Each row is where one point has got to under a steady rotation. How many steps took it there?
The counts run from 0 to 271.
[142 137 111 159 144 153 113  83 139 130  52 156  93  53 148 139 157 113
  94 113 110 144 129  94 172 114 134 120 146 125  84 147 127 133 125 119
 108  86 129 165 123 115 154 107 117 174 147  61  97 124  89 117 142 112
 152 121 142 100 100 115 141 116 124 138 162  82 139 106 135 150 150 156
 101 143 162 149 100 170 139 145 100 134 159 105] -> 22
[178 101 116 120 129 140 122 102 133 135  79 162  64 153 145 136 109 142
 166 110 124 187 117  79 182  88 106  89 152  94 131 141 123 138 122 104
 118  92 176 120 156 124 130 158 182 128 114 100 118 115 112 135 122 146
 137 118 106  81  98 119 109  89 132  87 163  89  91  87 106 122 156 137
 107 135 155 115 106 109 133 124  82 127 107 143] -> 127
[122  90 150 132 183 134 144 101  97 145 117 144 125 107 153 105 128 158
 115 103 139 144 139  48 166 142 142 131 157 137 110 154 114 162  91 120
 136 101  86 103 138 106  69 111 127 104  89 108 121 109 112  93 132  84
 159 117 109 123  74  95 122 149 116 114 120 101  80 101 135 132 167 163
  95 136 133 126 123 136 150 153 119  98 150 155] -> 227
[117  68 128 113 151 111 159  92 114 155 139 161 160 163 184 145 145 170
 121 148 111 155 115  37 149 114 152 118 146  77 121 150 104 134 121 162
 132 119 138 101 177 128 109 134 156 116 152 106 117 149 156  92 108 128
 134 140  88  94 103 130 101  93  87 116 142 137  74 128 107 112 153 131
  90 146 102 111 143 153 112 106 136 122 133 138] -> 243
[136  97  90 134 120 135 142 109  97 121  72 120  44 124 123 116 134 142
 129 103  86 168 106 124 172 148 103  82 151 114 129 134 136 126 134 146
 150 118 162 125 157  99 163 142 153 142 115  71  89 129  66 146 145 140
 140 100 118 106 124 110 117 107 125 142 204 117 133 119 104 134 110 144
  88 101 166 121 112 137 154 118 103 120 142 101] -> 130
[139 110 102 140 150 150 121 113  98 124  59 128  90  74 111 162 146 137
  82 101  86 154 150 116 156 139 148  98 127 141 117 140 122 115 130 107
 127  78 100 136 132  73 173 126 146 174 115  77 104 115  71 142 171 151
 112 114 143 120  99  92 156 107 144 149 152 104 137 160 157 165 105 146
 123 129 166 135 102 195 140 146 107 145 130  95] -> 149
[117  99  86 136 117 117 150 112 110 126 125 131 124 138 156 168 168 138
  91 143  72 138  88 100 109 161 154 103 135  95  98 158 114  87 169 171
 155 137 148 123 154 119 167 108 124 165 169  92  96 140 112 117 122 142
  84 119 148 108 168 119 130  73  99 171 156 133 146 179 112 128  97 127
 114 121 136 137 136 177 126 112 141 155 133 109] -> 44
[134  74 105 115 149 103 134 123 120 133 123 123 110 168 141 135 125 180
 113  90 122 166 100  49 143 137 148  90 115  90 113 129 108  93 164 118
 165 134 139  86 157 118 106 112 146 142 118 130 118  80 127 133 115 164
  88 110 127  95 137 114 144  86 134 107 154 132 102 160  98 134  90 144
 132 123 128  77 126  98 135 147  99 157  81 175] -> 186
[142  91 152 154 146 151 124 111 126 125 101 162  54 100 211 131 109 125
 172  91 140 145 118  64 172 126 143 110 138 137  94 154 138 147 112 112
  80  80 140 115 145 106 126 127 151  86  80 117 122 110 120 121 118  97
 131 103 114 144  98  97 111 100 134 106 118  83  93 116 144 130 178 116
 123 138 148 130 116 123 108 127  86 126 119 178] -> 108
[118  98  83 128 120 105 155 119 115 130 136 137 137 143 170 177 141 152
  99 149  76 116  83  87 108 152 171 101 128 101 103 144 115  93 163 167
 149 129 126 114 160 113 166 127 127 149 164 119 107 141 134 109 119 159
  67 118 148 112 162 115 128  82 106 164 145 144 142 202 124 137  93 106
 118 128 125 142 152 193 128 112 135 152 126 113] -> 45
[150  97 133 138 161 100 136 120 117  93 119 158  51  89 154 121  89 128
 135 101 104 130 104 107 168 150 136 126 140 154 134 163 123 136 112 120
 111 108  99 116 134  85  99 114 131 101  83 158 100 116  81 103 115 106
 139  77 173 157 134  49 123 133 145 118  85  87 110 120 133 157 147 132
 118 114 150 148 107 143 164 178 104 135 126 157] -> 89
[182 115 138 114 145  97 114 109 157 137 108 136  90 127 158 142  79 130
 146  83 138 138  79  93 174 120 124  96 126 126  85 126 146 146 126  73
  99  80 129 101 132 108  89 129 134 110  90 176 129 105 118 116 111 139
  89  96 156 110 135  98 135 133 138  86 127  92  89 120 122 147 141 121
 148 146 162  87 108 116 105 156  62 149 102 183] -> 196
[139  88 110 139 141  88 149  94 139 100 121 186  67 126 197 142 126 116
 152 157  79 120 103 103 164 102 136 133 167 100 130 164 109 134 130 189
 103 124 155 137 161 128 132 115 156 116 159 127 114 159 124  89 105 113
 168 112 133 121 148 101  79  99  92 140 121 118 113 100 103 122 178 112
  97 115 132 173 134 164 129 116 134 133 136 124] -> 232
[141 123 124 160 159 108 135 101 132 108  87 129  46  50 173 127 114 107
 117  99  98  98  97 133 164 144 134 130 147 161  90 140 141 148 127 134
  91 113 115 140 118  87 123  87 114 116  97 128  96 104  95 117 115  89
 148  80 169 159 149  77 127 146 132 149 117 101 143 117 123 150 158 143
 127 113 162 145 112 160 142 162 105 123 140 147] -> 91
[150 138 105 134 113 128 142 102 128 134 130 108 136 129 167 143 156 145
  92 113 136 151  27  58 137 160 128 121 167 115  40 164 158 129 127 107
 132 110 117 130 126 112  90 127  99 136 124 115 116 127 112 128 118 106
  93  84 164 108 153 125 154 125 120 120 151  82 104 119 132 156 142 162
 101 171 166 111 142 123 103 128  97 125 178 130] -> 52
[154 120 118 116 138 149 145 103 120 140 105 114 134 116 121 148 136 150
  88 106 135 176 120  83 167 147 114 113 161 134  95 151 128 159  89  87
 123  68  87 117 137  95  92 168 124 136 115  99 113 143  74 120 137 119
 136 101 123  87  78 102 142 151 130  99 159  78  82 104 145 155 145 157
  94 161 158 104 136 143 144 137  92 120 166  98] -> 139
[152 105 128  97 155 142 141 102 127 165 102 131 144 117 110 159 127 148
 105 100 128 178 142  64 167 133 121 106 148 134 116 136 122 156  88  70
 119  68  83 113 148  82 103 173 135 132 106 106 119 145  90 115 150 138
 114 125 102  83  67  93 144 148 139  96 140  83  75 130 145 155 144 150
 111 155 152 101 141 161 134 140  93 120 142 105] -> 138
[140  79 118 108 179 133 128  96 101 161  79 127 121 125  97 127 144 178
  96  93 106 174 160  73 178 116 114 104 140 113 133 131 107 133 122 108
 147  98 106 103 154  99 115 132 163 142 126  77 109 112 104 110 147 136
 144 142  90  85  63 101 142 136 127 104 165 109  97 114 114 142 124 149
 105 119 136 104 107 151 174 154 111 114 113 118] -> 10
[169 128 131 131 151 114 109  99 146 127  93 122  72 118 146 121  96 134
 137  65 141 137  62  88 174 117 112 106 139 119  81 127 149 142 131  77
 115  89 143 116 126 100  96 126 129 120  77 145 123  84 102 126 109 128
 109  91 151 110 130  98 130 137 136  89 136  84 112 102 123 146 139 133
 150 140 165  80 102  95 126 152  63 148 112 178] -> 197
[143 108 127 118 125  76 175 105 136 129 148 109 118 136 162 167 110 140
  98 135  89  97  29 107 108 162 126 122 134 133  81 133 150 136 123 142
 115 112 123 108 157  99 102 163 108 103 138 175 110 145 126  85  94 133
  81  79 174 109 177  89 111 147  94 136 128 128 109 159 116 142 127 112
 131 129 153 111 170 167 102 120 123 137 136 128] -> 192
[174 123 129 108 115 129 136 119 131 125  99 142  89 116 127 157 122 117
 120 107 108 180 108 110 165 136 120  88 145 140 113 149 129 144 103  71
  90  55 114 127 140  92 139 192 150 134 100 122 103 139  78 135 142 141
 100  97 155 110 114  86 158 114 146  93 132  71  92 133 161 158 148 139
 122 156 175 132 130 147 129 139  84 122 149 121] -> 266
[178 119 131 113 132 112 130  89 158 138 108 167 110 161 177 152 113 135
 166 133 121 156  95  71 167  90 113 110 144  90  91 130 136 162 118 123
  82  87 171 129 172 122 122 164 164 122 151 134 116 145 145 103 104 137
 127 125 102  75 120 122  90  99 105  93 156  96  94  90 115 120 175 111
 111 152 148 116 137 149  99 102  88 124 130 140] -> 125
[135 117 141 137 114 133 173  93 123 148 120 106 118 113 176 144 135 133
 113 128 104 133  61  92 130 155 115 110 145 138  60 145 169 178  99 134
  87  77 119 127 160  99 123 181 123 105 130 120 122 174 119  95 112  99
 129 105 108 102 118 116 112 136  88 136 167 109 113 113 131 133 170 127
  97 140 146 124 174 175  95  96 119 101 190 108] -> 122
[141 117 110 138 105 137 133 131 122 115 136 132  87 108 171 137 113 132
 125  96 125 141  66  90 128 171 160  96 143 144  91 171 143 111 125 103
 104  85 109 123 119  84 126 124 123 123  83 136 104 115  94 146 122 116
  75  74 185 143 150  87 155  89 145 114 106  78 107 144 155 158 132 129
 116 145 171 136 129 119 107 148  84 137 137 165] -> 178
[168 126  98 113 130  88 146 123 130 109 127 109  75 121 122 116 118 126
 103 107 109 145  44 127 158 162  91 129 177 123 111 145 148 120 104 124
 151 121 135 120 127 114  86 124 105 130 115 144  97 116  85 119 111 110
 127  58 199 113 162  91 139 147 141 115 143  87  99 103 116 175 129 163
 116 121 173 118 120 111 161 152 102 139 152 124] -> 71
[167 108 116 126 166  76 110 105 167 115 100 150  79 107 152 171 102 119
 125 100  77 106 101 129 166 113 136 103 114 116 126 100 132 108 152 127
 100 103 136 127 160 115 137 109 148 132 150 177 113 108 126 111 116 179
  95 114 173 106 165  79 110 126 121 127 107 125 139 157 114 138 122 101
 169 101 139 125 114 188 130 157  98 173  77 152] -> 76
[136 101 124 165 184  96 121  77 173 127  78 142  89  77 200 154 138 115
 121 122  95  80 102  96 167  95 157 133 112 113  79 120 123 134 161 147
  98 119 142 145 142 121 120  75 113 128 167 125 122 106 146  89  95 117
 153 131 133 120 141 110 102 128  89 158 116 143 149 127  98 119 142 113
 135 111 119 131 119 188 109 142 115 152 115 156] -> 94
[178 109 117  98 152  89 139 122 126 129 144 123 118 153 103 123 105 159
 113 100 141 172  75  77 159 151 112 119 160 112 113 134 125 131  97  90
 149 110 113 104 140 110  56 135 126 117 101 145 106  94 104 114 117 139
 104  90 175  95 140  77 134 141 140  73 127  88  79 101 115 161 129 158
 120 136 171  92 124  93 158 166  80 141 129 150] -> 69
[121  75 158 126 194 124 142  98 120 159 105 165 133 107 162 145 114 162
 112 110 122 131 157  37 168 119 164 128 126 131 126 144 106 157 108 119
 109  92  88  96 157 106 101 118 139 105 113 131 133 115 137  73 120 115
 132 152  93 114  73  86 120 139 110 116 104 118  87 136 124 130 140 120
 120 120 116 122 134 175 128 159 106 127 114 167] -> 225
[154 121 132 136 120 120 168  75 154 141 108 127 127 123 185 147 130 130
 136 137 110 127  65  89 136 128 118 120 159 113  69 144 161 178 111 136
  84  83 142 129 158 116 125 180 129 111 154 127 125 172 139  81 101 115
 128 108 111  90 128 126  92 139  90 126 158 107 101 104 110 123 175 116
 100 150 141 120 166 165  95  95 114 104 168 110] -> 123
[134  65 122 105 135 134 161 113  90 141 146 166 109 169 161 131 117 173
 149 143 131 175 121  46 158 142 134 110 161  99 146 184 101 135  99 137
 146 105 116  93 169 120 103 151 169 105 111 109 115 145 122 112 116 122
 133 120  98 101  95 116 111  81 122  93 128  96  52 127 119 120 152 139
  88 143 138 137 138 123 135 109 125 112 133 141] -> 245
